Rows are one point carried round by a steady rotation, each followed by how many steps it has turned.
The counts run from 0 to 166.
[121  85  98 141 166 140 138 121  97 115  82  94 111 149 118 145 104  93
  96 143 158  99 173  89 165 118 146 135 116 110  91 104 137 116 175 148
 131 137  98 102 156 100 102 116 102 159 114 124 163 153 176]  58
[111  87 139 124 134  92 155 121  93 156  95 160  85 133 118 125 109 138
 123 137 151  87 189  72 165 158 123 127 114 123  94 120  87 109 163  99
  77 111 115 108 139 133 139 113 104 140 104 121 179 103 150]  164
[143 104 153 132 148 105 139  99 133 156 110 121 100 121 107 141 134 118
  90 122 133  87 185  66 161 169 129 145 111 103  81 141 113  99 179 119
  70 126 138 102 121 146 116 147  98 148  99 118 159 107 153]  159
[135  95 131 148 147 122 155 114 120 143 101 105  97 144 126 140 165 100
  91 148 148  97 179  71 166 127 125 139 131 101  80 105 137 130 162 123
 155 156 119 124 185 106 118  96 103 161 114 102 151 139 169]  136
[165 102 134 108 153  93 162  70 117  99 109 134  82 142 105 121 140 137
 109 122 153 102 177  83 187 167 135 150 127 136 100 129 116 108 152 117
 115 131 125 101 112 132 142 121 100 163 120 130 180 102 174]  26
[115  94 114 118 172 119 139  89 129  91 118 121  96 122  92 147 123 122
  97 122 144  78 165 104 176 128 138 137 123 128 110 135 130 123 205 125
  86 132 104 113 109 151 152 132 116 165 102 108 175 122 156]  65
[102 107 119  94 156 135 138  68 101 128  88 121  99 133 121 107 129 131
 130 104 125  87 203  97 135 136 148 137 123 128 118  93 127 111 160 105
 131 130 112 163 121 121  86 112 121 171  85 104 150 159 176]  92
[132  98 144  90 153 133 144  75 127 144  92 113  90 154 102 130 151  91
 102 121 113 100 170  69 129 138 141 161 102  96  81 120 129 111 153 149
 106 149 108 112 159 129 108 105 106 134  85  92 162 119 154]  80
[ 98  92 130 144 152 127 174  98 140 164 101 118  95 134 132 134 171 117
 100 130 139  89 188  89 169 159 144 135 132 120  88  97 143 141 173 116
 152 154 125 131 166 127  86 112 107 143 112  96 135 146 160]  132
[128 100 134 112 148 115 157  77 141 136 101 129  81 159 123 141 115 135
 115 123 164 125 176  75 181 183 124 165 139 145 100  95 126 105 135 102
 108 132 115  95 153 138 142 138 105 169 122 126 180 114 163]  29
[140  98 143 147 134 112 139  99 132 144  71 113  83 142 155 138 138 146
 108 126 120 114 206 105 155 166 127 146 119 102  80  99 122 134 158 109
 127 102 125 107 131 129  78 139  97 149 116  98 164 150 159]  16
[124  77  97 130 176 118 145 120 111 108 103  87  96 147 101 163 112 108
 103 135 167 100 184  94 168 100 126 135 111 118  91 134 115 133 186 137
 100 117 104 103 132 116 126 125  85 164 132 127 151 135 170]  60
[131  90 141 141 135 126 113  78 108 132 101 146 105 119 107 112 139 104
  94 124 149 117 187  71 191 153 151 175 120 140 106 121 136 143 170 128
 111 129 122 135 145 143 146  85 134 167 107 136 164 141 164]  122
[ 97  92 140 123 137 107 177 111  93 158  78 164 102 144 117 125  99 122
 134 128 132  86 167  57 149 155 128 122 120 133 102  94 112 109 155 111
 107 124 107 100 159 110 122 120 112 131  91 107 168 122 163]  166
[131 120 135 116 140 146 161  85 136 121  99 123  91 154 110 134 140 111
 115 136 129  78 163  85 183 133 151 119 156 124  93 122 149 108 176  97
 136 126 103 107 142 130 156 121 155 189  93 103 164 141 185]  144
[ 77  74 140 157 136 135 152  91 115 149  97 170 106 127 109 129 142 123
 119 109 135  97 187  67 181 153 142 143 131 148 108  98 144 145 182 116
 135 113 125 140 166 127 117 105 132 151 119 118 140 139 171]  127
[117  88  97 141 168 128 143 124 124 122  87  90 106 155 107 168 107  96
 100 128 161 107 181  83 158 120 126 144 111 109  90 112 130 127 169 141
 112 126 100  94 148 106 115 131  90 165 125 120 154 142 175]  59
[136  95 131 143 142 111 159 121 131 143 108  97  86 151 120 156 163 108
  99 147 151 106 190  77 167 122 110 138 128 100  72 125 121 142 159 121
 135 140 118 117 181 108 128 105  92 158 131 107 142 126 170]  137
[ 94  74 138 147 133 124 139  95  97 136 103 172 102 115 107 121 146 132
 115 115 143  90 192  76 198 145 142 146 124 150 115 116 132 154 179 115
 115 109 119 147 156 134 134  91 134 157 121 126 149 136 158]  126
[152 136 117 102 156 117 158  91 110 124  87  91  99 143 117 105 138  85
 114 144 121  88 182  85 159 133 136 152 107 130 107 118 118 150 166 115
 119 140  97 140 139 136 126  73 108 153  96  94 155 164 159]  1
[142 128 111 101 160  98 176  89 121 127  95  84  86 155 114 113 142  98
 125 135 132  92 191  96 164 136 130 150 110 130 100 130 102 152 162 111
 110 128  95 142 127 141 125  84  97 145 107  96 145 152 157]  0
[116  88 118 136 153 110 151  83 127 136  75 106 103 152 101 137 144  79
 120  95 123 132 176  87 175 153 129 169 109 143  84 112 123 140 134 130
 133 109  87  78 128 124 102 104 101 150 117 115 111 133 181]  115
[ 83 101 132  95 157 137 157  71 117 149  85 133  81 158 113 137 126 132
 148  96 128 111 204  69 124 131 134 137 129 128 105 104 129 119 149 118
 110 109 105 142 140 109 115 135 121 161 104 103 145 144 177]  89
[116  83 132 107 164 105 168  81 134 133  98 111  84 156  98 138 152 106
 117 122 116  90 167 100 143 133 123 143  88 114  70 132 105 129 163 135
  97 113 108 107 136 144  93 112  90 128  98  82 130 103 140]  77
[100  86 121 126 143 121 151  91 141 137  86 139  96 172 118 141 103 122
 128 116 152 113 172  75 184 166 107 156 114 161 111  72 126 121 139  93
 121 113 100 111 161 133 112 126 106 167 128 116 134 122 151]  33
[175  90 131 133 154  90 152  95  84  87  86 138  94 139 118 121 147 132
 103 129 124  95 174  80 172 140 130 135 104 122  94 135 109 125 159 121
 129 108 132  99 127 111 107 114  84 153 134 122 158 101 176]  22
[115  86  99 130 151 108 148 118 109 123  95  84  86 150 117 136 116 119
 107 154 175  99 196 128 172 115 158 122 117  99  77 116 109 119 168 121
 113 131  97 115 132 126 101 112  95 153 122 129 162 155 151]  56
[131  93 114 136 158  91 106 112 101 115  96 107  86 123 116 137 141 127
 117  97 131  94 198  91 150 116  97 150 112 107  92 116 101 141 164 112
 111 122 116 139 124 110 126 118  70 186 116  95 138 108 172]  99
[142  95 139  93 158 124 151  72 104 126  97 128  88 141 107 113 153  87
 102 131 109  82 161  80 145 132 152 147  91 105  83 132 119 114 166 146
 112 142 103 121 147 134  99  91 111 131  73  92 152 117 149]  79
[126 100 111 122 156 120 109 102  83 116  88 103 101 117 138 114 130 118
 106 122 135  92 202 101 145 126 121 156 109 107 103  93 116 126 163 101
 130 139 120 167 131 120  97 100  86 181  95 100 152 139 176]  96
[137 114 144 126 140 118 131  90 119 107  96 147  78 145 116 127 139 139
 132 113 104  86 197  84 162 126 127 129 121 137 106 129 121 162 190 104
 105  77 120 147 114 130 150 114 124 178 124 108 156 147 158]  9
[150 123 137 126 137 141 117 101 116 123  88 124  95 150 120 130 124 104
 117 130 105  99 186  53 150 125 116 160 117 127 106 108 137 155 180 121
 114 110 108 144 153 117 157  95 119 178 116  97 165 156 172]  6
[120  80 113 135 136 108 142  88  83 108  74 126 100 146 122 108 128  95
 137 115 131 111 169 108 193 140 135 151 104 144  87 110 105 136 133 114
 141  98  83  94 129 129 109  77 120 161 114 115 131 128 175]  113
[140 100 128 139 144 114 153 108 102 135 102 105 100 130 135 123 166 109
  93 158 143  82 185  93 180 128 139 136 120 105  87 107 122 138 172 115
 161 155 121 136 171 114 104  80 112 156 106 105 151 138 160]  135
[137 112 134 129 149 124 171 103 148 129 107 114  86 163 100 164 155 108
 118 124 140  95 168  61 165 119 123 120 145 113  79 128 134 128 166 113
 134 121 113 102 160 105 164 127 116 175 123 105 143 124 184]  141
[ 77  65 126 133 143 133 145 101 128 143  85 130  85 154 128 163 112 120
 112 135 126  99 160 104 155 138 104 142  98 118  88  93 117 130 176 119
  97 104  97 100 163 150 108 134 110 142 101  77 155 114 137]  72
[121  96 120 137 159 109 107 115 112 134  90  93  93 129 133 149 140 123
 106  96 132 108 200  82 140 126  91 156 113 104  93  99 115 135 153 110
 119 130 114 142 143 106 110 129  67 184 108  96 138 124 171]  98
[114 104 142 130 132 101 123  83 109 114  89 149  88 121 117 115 153 122
 118  92 112  87 164  94 166 159 142 136 153 118  91 103 130 120 152 121
 137 138  89 113 113 125 152 119 113 174  86  85 181 113 177]  105
[129  96 133 143 151 102 107 104  98 113  83 132  93 120 114 130 147 115
 110  85 104  78 165  68 150 132 114 134 131 110  98 100 134 133 166 125
 140 134 102 122 137  94 138 128  91 187  98  86 156 113 186]  101
[121 100 116 124 165 102 143  91 162 137 111 111  94 167  91 129 136 103
 110 109 134  92 176  85 178 169 122 152 109 151  90 105 128 129 165 102
 114 132 111 126 131 135  82 117  81 166 131 122 106 121 130]  38
[108  93 132  88 142 129 145  78  81 122  90 153  83 151 107 117 118 134
 146 120 138  95 199  71 140 111 141 138 113 130 108 124 114 116 155 111
  98  97 104 152 146 125 140 102 125 166 109 115 159 131 172]  87
[167 125 132 116 136 129 122 106 110 110  91 112  89 145 115 123 128 106
 112 144 121  92 192  71 163 122 120 156 107 119 109 124 119 159 180 116
 104 109 111 154 146 133 160  85 111 178 115 108 162 157 166]  5
[ 82  69 128 130 140 147 132 101 114 139  82 141  94 141 136 147 107 113
 105 136 122  85 150  99 166 142 119 150 106 120 100  91 135 123 186 123
 109 115  96 107 164 154 117 124 122 148  83  76 176 122 148]  71
[135  84  95 129 175 122 146 110  97  88 102 109 110 131  92 150 115 105
  99 130 152  79 170  88 176 105 133 129 114 127 105 140 121 129 197 133
 106 122 103 107 130 119 134 114 101 169 121 123 161 132 176]  61
[148 111 137 133 156 125 134  97 122 139  97 130 119 122 102 122 131  91
  88 125 109  59 161  61 163 158 143 145 103 115  90 130 134  97 190 125
 106 123 136 103 124 129  98 132 114 161  84 118 148 118 168]  157
[104  93 111 124 149 102 158  98 120 135 105 126  72 148 108 122 134 128
 131 134 158  81 196 116 171 139 185  97 137 121  76 119 127 113 175 115
 120 118  96 119 113 129 108 116 121 151 119 130 160 154 145]  52
[153  95 126 129 141 114 161 114 100 106 112 122  94 148 105 142 156 101
 106 153 142  71 168  75 182 103 127 118 128 112  84 132 125 134 172 112
 143 131 113 120 168 109 154  88 115 173 117 111 149 123 178]  139
